grid =
[[130 139 144 146 135]
 [108 141 134 155 154]
 [145 135 137 127 146]]
The entry just right of the smallest entry: 141
Find the 2nd largest entry.
Answer: 154
The entry just right of 141 -> 134
The entry directly above 155: 146
The third entry, reading row by row is 144
Find the 2nd smallest entry.
Answer: 127

Questions about the grid below. Counting starts at 1.
1) The entry in the top-left corner?
2) The bottom-right entry?
3) The entry in row 1 and column 2?
4) The entry at row 3, column 1?
5) The top-right entry?
6) The entry directly above the smallest entry?
7) The entry in row 2 and column 1?
8) The entry directly above 114?
[[117 116 147 120]
 [152 145 109 144]
 [131 114 135 131]
 [120 118 142 124]
 [138 125 109 129]
 [128 115 130 125]
 [136 124 116 129]
 [113 146 148 127]
 [122 113 127 118]
 [151 137 113 140]
 [121 125 132 126]
 [100 116 118 104]
 [137 110 141 132]
 [127 117 128 128]
 [119 127 147 127]]
1) 117
2) 127
3) 116
4) 131
5) 120
6) 121
7) 152
8) 145

M =
[[134 126 131 126 124 126 129 121 117 124 132 135 129]
 [127 122 139 129 145 124 106 133 137 121 126 122 133]]
Rows and columns are numbered from 1.
The bottom entry of the column that holds the largest entry?
Answer: 145
The top-left entry -> 134
The entry just right of 117 is 124
The entry directly above the largest entry -> 124
The entry in row 2 and column 2?
Answer: 122
The top-right entry -> 129
The entry in row 1 and column 2 is 126
The entry in row 2 and column 3 -> 139
The entry just left of 117 -> 121

x = [130 131 140 143 115 131 118 134 106 111 124 136 152 137 130 122]
Find the entry just right of the largest entry.
A: 137
The entry just left of 122: 130

data =
[[139 123 105 118 136 115 154 131 129 131 137 139 121]
 [139 123 109 122 116 144 143 136 131 126 125 125 114]
 [115 125 129 125 124 138 114 131 127 119 128 124 136]
 [125 126 109 114 125 133 154 130 130 119 122 121 123]]
Find the last entry, reading row by row.
123
The top-right entry: 121
Find the entry directly below the smallest entry.
109
The smallest entry in the last column -> 114
Find the bottom-left entry.
125
The entry just right of the smallest entry -> 118
Find the largest entry in the last row.
154
The 3rd entry on the diagonal from the top-right corner -> 128
The entry just left of the smallest entry -> 123
Find the top-left entry.
139
The 2nd entry on the diagonal from the top-right corner is 125
Find the bottom entry of the column that holds the smallest entry.
109
Find the 2nd entry on the main diagonal.
123
Find the third entry from the end, reading row by row.
122
Find the entry directly below 116.
124
Find the third entry on the main diagonal.
129
The largest entry in the last column -> 136

A = [128 146 135 141 112 108 149 118 137 141 117 150 106 127 126]
Report the entry just right of the centre entry.
A: 137
The entry just left of 149: 108
Report the median entry.
A: 128
Report the entry just right of 128.
A: 146

Questions about the table below.
1) Report the entry in the top-left corner.
2) Report the entry in the bottom-left corner.
3) Report the largest entry in the first column.
4) Report the entry in the top-right corner.
5) Report the minimum.
6) Report the smallest entry in the first column.
7) Report the 4th entry, reading row by row.
8) Report the entry just left of 136.
[[137 123 137 109 130 147 130 122 127 132 135]
 [123 131 128 115 114 137 120 129 136 134 124]
 [116 133 132 120 132 150 112 124 132 128 129]
 [143 119 128 132 128 117 145 130 130 127 131]
 [125 132 120 127 106 132 125 132 141 134 114]
 [117 134 130 119 122 146 114 124 125 131 123]
 [125 128 133 110 126 147 120 124 131 132 132]
 [118 132 134 129 148 139 119 123 118 123 135]
 [125 133 121 131 108 128 125 135 137 133 113]]
1) 137
2) 125
3) 143
4) 135
5) 106
6) 116
7) 109
8) 129

Read these off the row that follows.
1) Find the entry just left of the centre entry.
2) Find the minimum.
[116 148 128 116 135 107 121 101 136]
1) 116
2) 101

[[131 131 127 128 129 133 127 130 123]
 [132 142 127 140 125 129 126 133 136]
 [144 123 131 135 122 132 132 120 127]
 [131 146 122 136 125 129 129 132 130]
 [132 135 136 132 117 131 130 122 126]
 [127 139 150 144 105 127 134 114 121]
 [121 115 133 107 130 124 126 145 132]]
The top entry of the column that holds the smallest entry: 129
Read off the second-last entry, reading row by row.
A: 145
Read off the largest entry in the first row.
A: 133
Read off the entry just right of the smallest entry.
A: 127
Read off the top-left entry.
A: 131
Read off the entry directly above the centre entry.
A: 122
The top entry of the column that holds the largest entry is 127
Read off the bottom-right entry.
A: 132
Read off the smallest entry in the last column.
A: 121
The 3rd entry on the main diagonal is 131
Read off the entry directly below the centre entry.
A: 117
The fourth entry in reading order -> 128
The third entry on the diagonal from the top-right corner: 132
The maximum -> 150
The first entry in the row that holds the smallest entry is 127
The bottom-left entry: 121
The largest entry in the last column is 136
Read off the entry just left of 142.
A: 132
The entry just left of the centre entry is 136
Read off the bottom entry of the column that holds the smallest entry.
A: 130
The top-right entry -> 123
The minimum: 105

[[132 133 130 135 143 136 130 134 144 133 138 139 132 135]
 [135 117 133 153 153 116 121 129 128 130 115 119 126 116]
 [127 118 142 129 125 122 143 118 121 125 125 120 114 122]
 [124 125 132 117 114 129 146 131 108 130 113 103 133 124]
 [131 112 135 141 141 114 130 127 125 130 116 119 122 113]
 [127 137 120 124 125 134 114 130 139 127 141 143 131 138]
 [131 127 123 121 111 128 129 139 106 130 114 106 141 125]
 [131 129 128 121 113 130 133 138 105 134 110 102 142 127]]
The top-left entry is 132
Which number is the third entry on the main diagonal? 142
Which number is the fifth entry in reading order? 143
Which number is the 3rd smallest entry? 105
The entry directly above the smallest entry -> 106
Which number is the bottom entry of the column that holds the smallest entry? 102
Which number is the entry in the bottom-right corner? 127
Which number is the largest entry in the first column? 135
Which number is the first entry in the row that holds the smallest entry? 131
The third entry in reading order is 130
Which number is the largest entry in the last column? 138
The entry just right of the smallest entry is 142
Which number is the entry in the top-right corner? 135
Which number is the second entry on the diagonal from the top-right corner? 126
Which number is the fourth entry, reading row by row? 135
Which number is the 3rd entry on the diagonal from the top-right corner? 120
